Each path below is one point turned by a fixed rotation once a step. After each direction that follows a path, write how fast that rotation turns it, in degrees per step (0 if it stays still).
Each turn is a multiple of 5 degrees from 10 to 175, or 0.
Each row of a path follows its step; steps can be skipped.
Rotation 1:
step 0: [ 0.44 -0.88  0.58 -0.34 -1.44 -2.04  0.48 -2.04 -0.78  0.65  1.28  2.57
 -0.58  2.05  1.77  1.81  2.29  0.82 -3.03 -1.25  2.04 -0.50  2.45  2.40
 -2.29 -1.65 -5.16 -0.90 -0.97  0.22 -2.46 -1.97  0.69  3.00 -1.52 -0.47
  1.02  1.46 -1.31 -1.04  1.48  0.66  2.91 -0.76 -1.37  3.07  1.35 -1.10
 -0.13 -3.52]
step 3: [-1.00 -1.62 -2.36  0.54 -0.28  1.01  2.99  1.99 -2.95  0.50 -0.21  1.00
 -0.71  1.86 -0.60  0.94  3.44 -2.63 -1.38 -1.18  0.45  1.96 -0.30 -1.16
 -0.12 -2.69  1.24  1.86 -0.28 -1.59 -2.00  3.65  0.23  1.33 -0.67 -3.20
 -2.90 -2.34  1.17 -1.45 -1.44 -1.62 -1.93 -0.13 -0.80 -1.58  3.32  1.77
 -3.02 -2.53]
step 4: [ 0.41 -0.44 -2.14  0.52 -2.25 -2.15  0.16  2.53  0.09 -2.91  1.81  1.45
 -2.19  0.52 -0.09 -1.86  1.89  1.47 -0.47  0.22 -0.95  2.03  4.66  1.90
  2.53  0.65  0.12 -0.67  0.80 -0.29 -0.09 -0.28  1.50  2.56  0.76  5.23
  1.09 -2.75 -1.01  0.05 -1.57 -0.29 -2.34 -3.02 -1.92 -1.40  2.31  2.20
 -0.44 -0.38]
step 5: [ 2.30  1.11 -0.74  0.66  1.65 -2.83 -1.44  2.12 -0.97  1.79  2.03  0.32
 -1.22  0.07 -2.84 -3.39  0.32  1.88  1.67 -1.05  0.45  2.89  0.83 -0.93
 -0.21 -0.08 -4.73  0.88  1.92  1.38 -2.07 -0.86  0.56  0.58  0.44  0.18
 -1.13  3.28 -3.56  0.60  0.34  3.90  2.40 -2.35  0.53  1.16  1.97 -1.41
 -0.72 -0.66]
step 6: [ 0.72  0.76  3.13  3.49  2.37  1.38  0.69 -2.50 -0.98 -2.84  3.23  3.80
  0.78 -0.72  1.55 -0.37 -0.06 -0.94  0.36 -1.19 -0.10  1.00 -0.57  2.29
  0.20  0.71 -0.46 -0.40 -0.66 -2.77 -0.68 -0.07  0.09 -1.54 -5.04 -1.33
 -4.25  0.68 -3.25 -1.11 -1.37  1.53  1.59  0.09 -0.15  0.65  1.35 -2.41
  0.49 -1.02]
step 7: [-0.07 -0.34  0.83  2.98  2.20  0.57 -0.14 -0.39  4.01 -2.45  2.92 -1.40
  1.44  2.14 -0.51  0.92 -0.36  0.99 -0.86 -0.06 -0.79 -1.46  0.36  0.61
  2.18  1.62  2.83 -1.28  1.48 -0.06 -1.73 -0.95  2.06  1.68 -1.76 -4.09
  2.80  1.08  0.50 -1.33 -3.15 -1.20  1.27 -0.40 -0.46 -0.86 -0.84  2.30
 -4.05 -3.15]
step 12: [ 0.74  0.32 -0.03 -0.39  0.78  0.32  1.95  0.28  0.36 -1.31  0.10 -1.45
  0.93  1.35  2.54 -2.64 -0.86  0.61 -1.63 -0.51 -0.26 -0.41  3.42 -1.12
  1.62 -0.08 -0.60 -2.36  0.32 -3.93  1.60 -3.62  0.16  3.38 -2.43 -2.02
  0.45 -1.47 -2.82 -2.56 -2.46  0.61 -1.44  0.07 -2.51  0.38  4.84  1.65
  0.38 -2.88]
step 17: [ 1.40  2.25 -1.02  1.69  2.77 -1.25 -0.52 -0.42 -3.26  2.17  2.52  0.90
 -0.08 -0.30  1.18 -0.10  2.75  1.64 -1.04 -0.19  1.93 -3.46  1.69 -0.20
  1.09 -2.13 -0.85  3.68 -2.54 -3.92  0.66 -0.87  0.26  0.98 -1.61 -0.77
 -0.53  0.18 -1.52 -1.92 -3.48 -0.46  1.91 -2.88  1.29  1.90  1.87 -1.16
 -1.43 -1.78]
step 18: [ 2.13 -1.49 -1.20  1.38  0.22  0.89 -2.06 -0.73 -0.01 -3.38  3.72  2.62
 -0.97 -1.22  4.29  1.05 -1.11  0.32 -2.15 -1.89 -1.53 -0.32  2.73 -1.68
  3.50 -0.87  1.55 -1.56  0.72 -0.27 -2.47  1.18  1.81  0.25  1.38 -0.03
  1.89  1.25 -0.89 -2.18  0.82  1.36  2.23  0.22 -1.38  2.97 -0.32  0.77
  0.63 -3.82]
step 19: [-2.11 -0.78  0.71 -0.79 -2.05  0.68  0.98 -0.81 -0.92 -0.56  2.68  0.60
  3.75  2.52 -3.49  0.05 -0.83  3.27  1.29 -0.99 -0.65  1.02 -0.45 -0.75
 -0.35  2.77 -1.58 -0.93  1.22  1.27 -0.03  3.06  3.23 -0.41  1.45 -2.85
 -0.77 -0.28 -1.66 -3.37  2.73  1.23  3.51 -0.53 -1.86  1.27  1.14  3.13
 -2.26 -0.81]
step 20: [-4.12 -0.53  1.50  1.90 -0.22 -0.42  0.79  0.89 -0.84 -1.52 -2.16 -0.83
  2.71  3.06 -1.33  1.63  2.19 -3.84 -1.30  1.97 -2.09 -0.44  1.86  0.42
 -1.74  0.52 -0.74 -0.32  0.62 -2.14 -0.06  2.13  0.23  2.35 -0.85 -0.82
 -2.32 -0.02 -4.95 -1.17 -1.66  2.13 -2.54 -0.19  0.26  0.06  2.42  0.96
  1.91 -1.77]
Speeds:
[-0.28 -0.02  0.59 -0.11 -0.14 -0.25  0.35  0.22 -0.04 -1.03 -0.08  1.35
 -0.03 -0.39 -0.06 -0.22 -1.02 -0.52  0.49 -0.40  0.22 -0.86  0.06 -1.11
 -0.78  0.63  0.76 -0.05  0.53  0.39  0.78  0.90  0.02 -0.02 -0.51 -0.86
 -0.48  0.34  0.34  0.38  0.41  0.83  0.63 -0.37 -0.22 -1.23 -0.41 -0.20
 -0.53 -0.19] => 85
[-0.57  0.68 -0.72 -0.59 -0.82 -0.46 -0.76  0.71 -0.74 -0.26  0.98 -0.14
  0.33  0.33  0.16 -0.46  0.09  0.13 -0.17 -0.46 -0.34 -0.49 -0.12 -0.35
  0.88 -0.57  1.26 -0.02 -0.52  0.38 -0.17  0.19  0.06 -0.67  1.02 -0.89
 -0.31 -0.82 -0.17  0.18 -0.04 -0.45 -0.22  1.36 -1.01 -0.06 -0.14  0.16
 -0.30 -0.34] => 70
[-0.56 -0.60  0.41 -1.06 -0.25  0.08 -0.05 -0.51 -0.53  0.24 -0.34 -0.94
 -0.67 -0.18  0.19  0.21  1.07 -0.66  0.04 -0.27  0.41 -1.19 -0.31  1.28
 -0.11 -0.04  0.53  0.06  0.37  0.55 -0.52  0.05 -0.18 -0.64 -0.36 -0.25
 -0.26  0.83  0.75  0.85 -0.57  0.21 -0.75 -0.47  0.27 -0.32 -0.35  1.29
 -0.37  0.01] => 55
[-0.49 -0.83 -0.30  0.93  0.37 -0.17 -0.85 -0.57 -0.24 -0.58  0.94  0.17
 -0.34 -0.33  0.68  0.51 -0.07  0.11 -0.01  1.05 -1.15 -0.51  0.14  0.55
 -0.24  0.03 -0.10  0.14  0.32  0.52  0.25  1.21 -1.24  0.06 -0.07  1.04
 -0.68 -0.60 -0.08 -0.06 -0.56  0.16 -0.06  0.48 -0.11 -0.52 -0.01 -0.05
  1.12  0.37] => 155
[-0.02  0.90  0.81 -0.42 -0.33  1.19  0.84 -0.66 -0.81  0.95  0.56  0.52
 -0.50  0.19  0.31  0.24  0.58  0.21  0.67  0.36 -0.16  0.75 -0.29  0.87
 -0.94  0.11 -0.04  0.46 -0.30 -0.23  0.15  0.38  0.13 -0.32 -0.05 -0.42
 -0.62 -1.44  0.49  0.11  0.40 -0.11  0.93 -0.23 -0.83 -0.05  0.63 -0.09
 -0.24  0.34] => 135
[ 0.64 -0.78 -0.58 -0.54 -0.11  0.76  0.18 -0.82  0.01  0.13  0.60 -1.03
  0.56  0.29  0.42 -0.12 -0.61 -0.82  0.10 -0.80 -0.67 -0.57 -0.78  0.15
  0.33  0.22  0.50  0.23  0.17 -0.23  0.16  0.99  1.24  0.41 -0.20 -0.16
  0.96  0.15 -0.18 -0.43  0.27 -0.59  0.70  0.15  0.68 -0.69  1.11 -0.27
  0.57  0.07] => 65
[-0.02 -0.39 -0.23  0.88  0.76  0.58  0.26 -0.07 -0.45  0.36  0.29  0.87
  0.24  0.21 -0.92  0.16  0.33 -0.92 -0.88 -0.63 -0.85 -0.30  0.05 -0.15
 -0.17 -0.23  0.17  0.57 -1.34 -0.90 -0.52  0.24  0.11 -0.38 -0.40 -0.63
  0.24  0.05 -0.04  1.09 -0.72 -0.47 -0.37 -0.56 -0.04  0.14 -1.24 -0.80
  0.30  0.47] => 100
